In the rows, 128 means zero.
Each path below is one point turned by a fixed rotation once a step. After each direction that follows a path, write how fast that rotation turns it, in degrees each step (0 if it stays still).
Each turn is a multiple of 5 degrees from 10 to 175, or 0.
Each row of a path follows its step; steps can be skipped.
path 1
step 0: [124 140 129 127 129 127 123 117 133 124 125 137 131 125 127 128 123 124
 133 121 122 139 113 134 124 130 131 122 122 128 134 126 127 123 131 135
 126 128 134 140 130 124]
step 1: [133 126 129 129 124 127 138 128 139 127 131 136 134 125 116 125 120 132
 129 135 123 123 119 130 129 124 130 131 122 125 119 135 129 125 122 139
 137 126 117 124 132 131]
step 3: [125 132 119 132 139 131 130 132 134 134 119 133 130 134 133 131 128 127
 134 124 119 138 124 124 125 125 133 116 135 127 124 133 127 122 126 126
 126 122 132 118 132 118]
step 4: [127 129 129 130 123 141 127 129 133 127 113 136 131 119 123 126 134 124
 125 126 136 124 121 133 124 133 139 132 124 133 126 135 129 123 129 124
 130 117 121 126 121 129]
step 5: [131 133 122 129 124 127 132 126 134 131 124 123 115 124 132 129 132 126
 126 138 131 119 120 144 118 125 120 125 137 125 131 133 136 130 126 128
 129 135 124 123 132 129]
step 6: [127 133 119 125 126 133 114 134 130 133 129 131 128 128 131 141 125 125
 135 126 124 135 128 129 130 124 125 134 140 124 124 124 135 123 136 133
 126 122 126 125 131 140]
step 7: [127 135 125 130 123 124 129 130 140 121 130 127 131 122 116 129 132 129
 129 125 133 129 129 128 116 132 133 130 137 131 118 126 116 121 131 119
 122 121 131 135 136 128]
step 8: [120 131 116 125 125 122 129 116 124 128 123 126 123 129 124 125 125 131
 124 135 132 128 131 138 129 132 136 124 130 123 119 135 136 131 128 129
 141 124 132 138 129 132]
step 9: [135 128 125 125 138 121 116 130 132 134 118 132 129 129 121 128 128 133
 124 130 127 135 117 131 133 132 116 138 134 133 122 125 131 130 127 133
 132 135 133 131 132 126]
[129 127 129 127 129 125 128 130 124 129 124 130 131 126 130 127 126 125
 128 127 128 126 126 132 128 130 127 127 128 129 127 129 129 129 128 126
 127 128 130 127 126 127]
70
[124 127 128 127 127 130 126 127 127 127 127 127 130 125 128 128 129 129
 129 125 127 128 129 127 127 127 128 123 128 128 125 129 125 127 130 126
 127 127 127 130 128 125]
95
[126 128 128 130 130 131 129 125 126 126 124 127 128 128 127 129 129 131
 128 131 129 129 127 127 129 131 125 130 129 128 130 127 129 129 126 127
 128 126 129 127 126 125]
70
